In the rows, zero is written as 128.
Rotation paths and how fast each direction turns (degrees per step)
Each turn is a multiple of 5 degrees from 10 to 175, or 0.
Each row of a path follows its step; steps can be skipped.
Rotation 1:
step 0: [133 139 137 135 124 125 123 114 133 132 117 126 124 106 130 126 131 136
 128 122 108 115 126 121 139 128 130 131 135 123 133 132 127 124 123 135
 134 132 118 132 133 122 131 120 112 114 131 120 132 122 116 125 125 142]
step 3: [133 126 126 134 124 131 117 114 143 131 123 128 134 113 135 120 119 141
 129 122 121 132 121 136 135 139 137 120 116 131 113 131 136 132 133 119
 137 141 123 134 126 133 137 128 119 117 124 122 139 132 131 130 131 146]
step 6: [124 137 136 143 118 132 118 126 122 130 117 131 125 113 123 121 135 131
 122 129 129 127 128 130 141 142 128 131 119 112 124 125 129 121 144 129
 123 123 117 133 140 142 143 123 133 118 120 126 142 135 127 128 126 138]
step 7: [135 124 130 122 137 128 137 131 119 123 118 137 131 115 127 116 129 142
 140 144 127 114 127 128 141 120 130 132 132 129 122 135 133 135 131 131
 116 126 123 137 139 129 134 115 148 123 137 132 142 133 121 127 128 133]
step 12: [128 129 120 147 124 127 131 111 134 119 116 135 123 126 140 124 112 134
 134 139 117 122 120 131 127 130 126 117 123 127 123 129 119 126 130 125
 130 130 112 133 137 136 141 132 125 110 130 124 133 128 138 135 120 137]
step 17: [133 131 139 129 124 131 128 114 114 111 131 119 117 116 129 115 124 134
 124 122 129 111 140 126 139 121 136 129 123 130 124 124 124 131 130 117
 120 120 119 129 131 122 124 131 119 123 142 131 133 135 120 128 111 134]
step 20: [131 131 130 136 129 135 124 117 131 115 132 122 118 113 130 131 113 132
 129 133 129 122 125 138 129 114 139 133 124 139 124 140 122 132 139 123
 134 135 116 133 125 136 129 122 129 131 140 138 133 127 143 139 115 145]
step 21: [138 126 130 130 130 130 122 116 128 135 110 144 115 127 123 124 119 121
 132 125 126 131 125 123 131 133 125 111 130 127 119 138 116 119 123 120
 135 138 114 138 120 135 139 123 126 112 130 132 134 136 133 136 135 143]
step 22: [135 140 121 128 134 114 134 117 120 140 125 142 124 128 135 127 123 135
 128 121 109 122 131 131 130 124 125 130 124 129 123 120 113 139 141 116
 130 127 131 133 126 122 127 118 141 121 133 117 141 140 127 124 130 141]
step 26: [139 124 143 127 133 135 120 118 129 111 134 136 125 111 116 119 128 123
 128 127 118 132 127 133 146 130 129 122 121 133 116 140 126 133 127 127
 117 124 129 135 132 118 119 125 116 129 140 131 136 135 132 125 113 132]
[127 130 129 131 128 126 125 129 124 129 130 128 126 129 129 127 132 126
 127 127 128 131 125 126 131 128 127 126 126 128 129 130 125 129 129 129
 134 120 131 131 129 126 125 128 129 128 126 130 130 129 128 125 128 127] : 85
[128 125 129 127 127 131 125 128 127 129 127 129 131 126 128 132 131 129
 125 122 131 133 129 130 129 128 128 131 128 131 127 128 128 128 127 133
 130 131 127 127 130 130 126 127 128 127 125 128 127 130 131 131 128 132] : 145
[129 130 129 129 125 127 128 125 130 128 127 127 126 133 123 129 130 126
 127 127 128 132 131 129 132 129 128 125 129 127 127 126 127 128 130 126
 125 130 128 124 129 122 129 125 131 129 126 131 128 133 127 130 126 127] : 90
[128 126 123 125 128 124 132 130 125 133 127 132 128 130 128 128 130 129
 129 128 132 127 130 130 125 125 128 128 129 129 123 131 124 126 126 129
 128 129 130 129 130 127 128 127 132 127 129 131 126 129 126 125 130 128] : 125
[131 128 129 126 127 122 127 131 128 130 126 124 128 125 126 130 126 125
 129 123 125 129 133 126 126 131 129 127 125 127 128 131 131 127 131 126
 129 131 130 130 130 129 127 130 129 126 125 127 128 126 125 128 127 127] : 135
[130 124 127 128 128 130 129 129 126 129 127 126 124 127 128 126 127 127
 125 125 130 130 132 125 126 126 127 122 127 126 131 128 128 130 127 130
 129 127 128 124 126 129 131 130 129 126 133 133 127 127 132 129 127 126] : 115
Rotation 2:
step 3: [134 132 117 119 139 129 142 123 139 123 133 125 132 122 110 126 142 126
 141 125 139 123 126 127 130 133 127 125 124 128 134 116 127 131 136 151
 122 128 125 119 116 140 119 134 136 136 132 133 122 122 129 121 133 130]
step 4: [123 119 134 128 133 125 133 133 139 124 136 127 130 137 123 106 127 135
 130 140 118 128 127 119 144 125 125 127 145 137 131 130 130 134 134 136
 132 124 130 131 116 110 132 113 136 121 128 133 137 132 127 122 113 122]
step 6: [115 129 122 129 136 112 127 129 120 113 127 120 126 129 125 111 134 120
 131 131 131 116 133 121 122 136 114 115 114 140 132 122 127 128 139 133
 128 128 120 121 123 132 117 123 141 126 131 131 129 125 126 120 113 132]
step 10: [133 125 137 111 123 121 127 119 128 126 124 128 150 132 118 116 132 129
 118 122 130 119 123 130 144 122 123 118 121 121 132 124 117 134 129 129
 115 124 122 141 118 142 121 129 120 129 125 128 119 135 133 127 126 115]
step 11: [124 119 117 126 137 133 133 110 133 110 135 131 128 132 133 121 131 126
 115 128 123 125 131 118 131 138 112 127 132 127 137 118 132 125 121 131
 132 117 122 128 122 114 127 145 143 129 125 137 137 137 128 130 134 138]
step 12: [138 140 142 123 122 121 131 122 138 123 134 123 120 132 118 127 131 111
 125 134 126 135 119 128 134 131 129 120 131 117 121 136 125 143 132 135
 128 108 117 126 121 135 120 125 127 138 140 134 137 127 115 123 126 122]
step 21: [130 122 131 143 129 123 140 125 134 137 115 133 138 125 127 139 128 121
 143 125 123 119 121 116 133 131 120 123 133 121 136 127 123 132 127 139
 137 116 128 125 112 126 133 125 146 129 149 126 123 120 119 122 126 130]
step 22: [121 132 117 137 124 119 119 119 124 126 131 124 136 116 118 107 124 126
 118 132 128 128 123 125 122 130 124 121 133 140 132 144 118 135 126 133
 130 121 139 122 126 132 122 115 133 126 112 126 117 127 124 122 114 125]
step 23: [131 122 148 136 124 135 129 133 129 120 125 119 135 117 113 131 129 130
 121 109 127 123 133 128 124 137 112 126 134 131 145 123 125 133 140 132
 133 128 114 130 127 123 122 133 131 117 132 123 118 133 135 121 132 141]
step 24: [129 130 131 128 139 120 129 122 127 125 121 130 134 126 130 125 122 123
 135 135 129 133 123 115 119 134 123 131 124 136 143 131 137 135 108 148
 136 120 123 125 110 140 130 135 126 119 135 131 124 122 125 134 110 119]
[127 130 123 130 123 126 128 130 123 130 124 126 131 128 132 129 128 129
 128 126 125 125 130 125 131 127 128 126 127 125 123 126 129 129 127 127
 127 126 127 127 128 130 129 126 131 127 126 129 125 128 129 127 126 128] : 90
[131 126 125 129 126 128 131 128 127 125 123 128 124 129 126 127 128 128
 129 128 129 128 127 126 129 130 124 127 131 128 127 130 127 129 131 125
 129 127 135 129 128 125 124 123 129 130 130 129 130 124 124 127 129 128] : 45
[130 129 128 131 131 134 129 130 126 127 128 126 127 127 126 129 126 127
 127 127 127 127 130 132 130 131 127 130 125 129 123 128 127 129 126 131
 125 127 128 126 129 126 129 128 123 128 131 132 128 125 130 131 124 127] : 65
[127 133 126 132 129 125 129 128 132 123 126 128 128 131 131 130 127 127
 127 131 129 127 126 130 127 131 128 126 127 128 123 129 126 127 128 131
 129 127 129 127 127 133 130 130 128 127 131 121 129 126 129 127 129 130] : 115
Rotation 3:
step 5: [117 117 125 115 123 134 124 133 125 128 118 118 122 137 117 125 122 129
 128 139 129 136 132 113 135 132 125 134 126 129 124 116 121 114 130 128
 117 114 135 128 111 125 130 136 129 128 144 134 127 142 123 126 123 120]
step 6: [132 131 124 127 135 124 141 134 122 122 122 131 127 134 140 149 125 119
 135 128 137 132 121 122 120 132 116 143 129 127 116 137 133 129 135 126
 119 134 126 116 137 137 120 127 136 142 116 131 115 125 135 127 126 123]
step 7: [129 128 131 135 139 118 134 120 125 139 148 135 135 120 140 121 123 129
 129 126 116 136 120 128 127 105 132 114 139 127 129 128 128 122 122 126
 136 146 124 127 126 123 132 132 123 127 130 126 130 115 133 129 117 128]
step 8: [134 127 125 131 114 122 118 120 118 125 137 123 126 129 119 111 126 129
 126 127 129 111 115 139 138 142 137 136 127 125 137 125 131 131 127 139
 140 134 135 136 135 119 122 137 126 126 126 133 138 138 112 130 129 131]
step 9: [122 125 133 124 112 141 119 135 134 141 121 121 130 135 136 132 132 117
 130 122 123 124 155 134 122 140 117 123 126 136 124 131 130 120 140 130
 127 123 133 135 130 141 132 120 130 117 125 129 123 133 123 130 132 132]
step 15: [141 126 130 135 117 132 123 135 132 131 129 130 125 124 123 119 143 140
 126 110 116 129 122 126 135 117 123 130 124 135 130 121 119 123 125 129
 123 140 140 128 124 135 133 122 118 118 126 128 131 136 135 108 142 130]
step 16: [117 139 135 118 121 132 117 123 131 126 119 118 128 113 123 128 115 135
 122 131 126 123 144 135 138 131 122 136 121 123 124 125 131 129 125 127
 139 118 133 117 125 127 116 118 131 147 132 134 130 138 137 127 123 117]
step 21: [137 117 135 130 132 135 127 142 119 118 109 114 119 129 132 129 127 131
 125 113 126 134 124 132 120 126 120 131 130 112 127 132 132 142 125 132
 118 119 127 135 135 127 133 124 120 128 136 144 137 116 129 129 127 139]
step 24: [133 121 122 122 123 119 118 122 128 136 128 119 123 134 135 131 118 137
 134 130 132 131 132 123 125 134 120 132 129 130 137 118 132 119 144 127
 121 131 124 144 124 130 114 142 139 136 140 122 119 121 137 145 117 120]
step 26: [115 127 130 130 126 137 138 130 117 127 134 116 133 130 124 124 138 125
 123 113 115 126 130 128 132 104 145 121 132 126 129 134 145 122 120 130
 141 133 133 125 121 125 130 132 130 122 118 128 131 141 126 127 133 131]
[126 129 129 129 133 126 130 126 119 131 128 131 124 127 126 127 129 130
 126 126 130 133 130 130 127 130 128 126 129 127 129 125 127 132 130 129
 129 129 127 129 129 128 128 129 128 126 128 129 127 125 130 124 131 128] : 100
[131 132 132 130 127 128 128 131 127 122 130 126 129 123 129 132 129 128
 128 129 129 129 128 126 126 130 126 125 135 129 130 126 130 128 126 130
 126 129 126 131 128 129 131 132 127 130 128 126 131 127 128 128 128 127] : 100
[131 127 127 131 127 125 131 128 129 128 128 130 130 129 129 125 132 130
 130 129 122 132 131 124 128 128 126 124 126 132 124 131 130 127 127 128
 130 126 126 127 128 128 129 127 128 127 130 127 129 127 125 123 127 130] : 135
[126 125 127 128 127 132 127 130 128 125 125 130 130 128 130 130 127 125
 128 129 124 130 130 128 127 130 128 128 127 128 129 124 129 130 130 122
 128 129 129 128 132 122 129 131 125 131 128 128 121 125 127 127 128 131] : 95
[126 132 134 123 128 127 129 132 127 123 130 129 133 131 128 126 128 125
 128 125 129 129 129 126 129 131 127 128 127 129 127 128 126 127 132 128
 129 130 132 125 128 131 126 126 129 127 130 129 128 128 129 127 131 131] : 110
[126 127 129 129 125 124 128 128 126 130 126 125 129 128 128 122 130 125
 126 128 125 125 125 129 123 128 128 127 130 128 130 127 130 126 125 129
 128 130 131 128 132 128 129 127 131 126 123 130 128 126 130 130 129 131] : 60
[127 133 123 127 125 128 123 130 128 128 125 127 129 129 125 129 128 131
 126 127 128 131 128 130 123 129 127 127 125 128 126 123 126 128 124 129
 127 127 126 124 126 131 131 126 127 130 130 128 128 130 130 130 129 131] : 60
Rotation 4:
step 1: [121 132 134 116 134 125 123 126 126 131 119 138 128 130 113 119 120 126
 126 133 139 119 130 110 132 142 124 135 139 125 143 128 133 118 126 144
 122 121 129 122 138 123 132 138 129 135 135 122 114 121 117 129 124 136]
step 2: [132 127 126 120 132 130 123 120 123 138 136 125 133 118 122 120 122 133
 130 142 120 133 132 124 120 110 124 118 136 136 128 132 125 119 136 129
 125 125 147 130 146 115 139 123 125 124 142 136 126 119 136 123 119 136]
step 9: [129 132 129 117 122 133 126 139 143 119 116 130 131 124 132 117 123 122
 121 127 135 123 124 122 117 125 136 132 147 129 142 123 126 133 124 130
 117 116 128 135 125 131 131 140 122 132 139 124 130 118 121 117 116 142]
step 10: [133 125 131 127 135 127 130 134 121 128 128 125 136 124 133 125 118 134
 124 131 120 128 124 129 119 111 117 113 122 141 134 133 122 118 134 122
 136 127 120 129 130 130 140 147 139 134 135 129 127 132 147 115 117 135]
step 15: [122 120 134 118 123 125 134 117 140 123 128 132 145 128 115 124 124 131
 131 138 136 136 118 140 136 122 129 111 131 143 123 130 124 116 128 122
 134 124 120 126 122 138 123 122 130 134 133 135 137 141 120 123 135 136]
step 17: [130 123 137 118 128 133 129 125 131 121 116 143 141 122 130 111 129 137
 119 130 133 122 138 126 126 120 129 139 149 139 123 121 132 132 121 135
 120 117 136 128 137 120 129 138 131 140 128 134 117 127 134 126 130 123]
step 20: [126 136 133 121 118 126 125 125 138 135 125 132 146 124 113 134 122 117
 129 129 139 128 123 109 134 131 129 129 135 135 136 128 125 132 134 129
 119 119 121 132 129 127 142 142 124 121 129 122 121 128 107 124 121 135]
step 23: [125 116 118 111 133 123 126 125 147 136 132 127 127 127 116 126 119 130
 142 134 123 130 128 129 131 120 121 116 130 132 120 117 131 115 129 124
 138 118 124 126 123 112 132 132 126 128 123 126 136 132 122 148 129 131]
step 24: [126 113 133 111 127 143 133 127 126 137 122 134 121 134 124 136 129 119
 129 130 136 126 123 108 121 128 139 133 141 126 139 127 108 126 140 133
 134 133 128 127 129 125 134 137 124 131 123 127 123 122 121 140 130 130]
step 26: [141 131 130 129 125 140 128 136 131 131 127 129 125 127 115 124 125 139
 139 133 134 135 114 130 126 129 121 121 126 140 131 132 119 112 132 130
 136 130 131 123 125 144 117 140 132 140 138 129 141 126 129 123 137 145]
[132 133 130 130 126 128 126 129 130 129 128 129 129 129 127 127 124 130
 132 125 127 128 128 128 130 128 128 131 133 131 125 123 129 132 124 127
 126 126 129 125 126 128 126 129 128 127 128 126 129 131 125 130 125 125] : 130
[132 127 130 131 124 126 127 132 127 126 134 127 129 130 131 125 127 128
 128 131 127 129 124 126 127 127 124 126 128 130 127 127 129 123 126 128
 126 132 125 128 129 127 128 124 126 131 126 128 127 126 129 130 127 130] : 90
[129 127 125 130 128 131 126 131 128 129 129 131 125 131 132 130 128 130
 129 125 125 133 128 127 128 130 126 128 129 125 129 128 129 124 128 132
 133 127 129 126 127 130 131 128 131 129 129 131 129 130 123 129 128 128] : 140
[128 125 127 128 128 128 130 127 128 128 126 129 124 132 127 129 130 128
 125 134 129 131 125 126 128 125 124 128 129 128 132 129 129 132 126 129
 123 123 130 128 125 127 130 128 127 127 128 126 126 127 126 129 125 125] : 95
[128 129 129 132 127 128 128 130 131 129 127 126 131 125 128 129 126 130
 125 130 128 129 124 128 132 130 133 125 126 125 128 131 127 127 125 128
 125 128 129 128 123 130 130 132 128 131 127 132 129 129 130 128 126 126] : 65
Rotation 5:
step 0: [144 135 125 132 132 134 131 152 155 131 126 135 121 132 129 116 127 130
 128 119 123 127 125 131 118 121 124 137 133 134 138 137 130 137 130 124
 134 129 126 130 146 132 128 125 140 133 129 133 126 118 136 140 126 122]
step 1: [114 118 121 130 126 143 129 132 118 120 138 123 138 114 136 130 130 127
 133 110 133 135 128 116 129 137 123 129 127 128 132 126 130 133 124 110
 117 124 120 127 128 129 148 144 130 125 127 138 119 132 141 140 125 131]
step 8: [122 131 135 144 117 131 118 136 130 127 136 120 133 129 127 121 150 130
 129 138 140 129 123 122 117 129 126 141 119 124 130 139 142 132 125 125
 115 135 128 133 126 137 134 118 135 120 129 129 132 116 113 146 135 124]
step 9: [131 114 137 121 142 125 136 118 134 123 130 129 137 131 118 128 126 122
 131 128 129 127 120 127 114 139 127 133 147 129 129 133 130 125 119 121
 131 116 130 124 119 142 119 143 129 116 119 138 129 115 146 138 130 131]
step 10: [133 139 125 139 127 140 124 136 123 128 139 133 130 139 120 129 126 126
 130 119 141 139 126 126 124 136 132 137 116 136 128 133 114 115 127 116
 144 116 111 124 130 129 127 118 111 114 136 127 120 125 123 125 129 119]
step 11: [129 128 135 128 114 127 138 127 121 129 124 130 137 135 125 116 134 124
 113 138 129 129 142 131 125 117 128 125 121 141 124 128 143 133 120 113
 123 112 135 118 126 136 138 123 133 131 119 136 111 115 125 136 138 133]
step 16: [129 127 145 130 116 118 127 119 126 131 127 140 119 140 133 118 117 119
 125 117 152 108 128 130 114 133 131 140 132 134 139 129 138 131 130 122
 122 122 119 127 123 134 131 123 136 129 125 119 119 132 128 130 130 124]
step 21: [110 111 120 129 116 127 120 132 135 131 139 129 138 126 127 131 132 126
 131 124 131 113 117 145 121 133 141 129 130 123 121 125 137 132 131 116
 126 116 116 135 132 134 134 124 132 119 122 129 126 139 112 143 126 127]
step 22: [120 127 138 132 116 115 128 117 135 123 126 137 141 120 130 122 114 124
 131 133 130 139 131 128 119 130 128 133 129 137 136 126 128 114 132 121
 135 119 138 132 140 137 121 129 129 116 139 136 142 131 143 116 143 143]
step 25: [121 119 126 128 126 120 131 134 130 140 133 140 127 123 131 107 126 146
 141 133 126 129 128 126 118 126 125 138 131 145 136 145 133 125 127 136
 119 134 132 138 125 117 118 129 119 112 128 132 126 135 139 121 134 128]
[129 122 132 127 128 125 128 128 128 130 130 129 125 128 129 127 124 127
 128 128 130 129 131 125 133 130 127 127 130 124 123 129 130 133 129 126
 129 126 125 127 126 128 131 130 130 126 125 131 129 126 124 127 129 129] : 145
[126 128 128 127 132 126 129 129 124 125 127 125 130 126 127 127 126 123
 132 130 125 130 133 130 129 129 130 127 124 128 126 130 130 127 130 127
 133 125 127 127 132 129 126 126 125 126 129 128 127 131 130 125 129 127] : 90
[128 129 129 128 131 123 127 130 131 132 122 125 128 128 131 127 132 128
 125 127 126 130 124 131 128 128 126 127 125 126 127 130 129 132 128 126
 128 125 128 127 126 128 126 132 125 128 130 126 127 126 130 129 129 129] : 125
[132 131 129 124 127 130 129 133 129 132 125 127 127 130 129 126 123 126
 125 131 127 129 130 128 126 129 130 126 129 131 129 125 127 127 127 125
 124 124 130 128 130 127 134 127 127 128 130 128 129 129 128 125 126 128] : 60
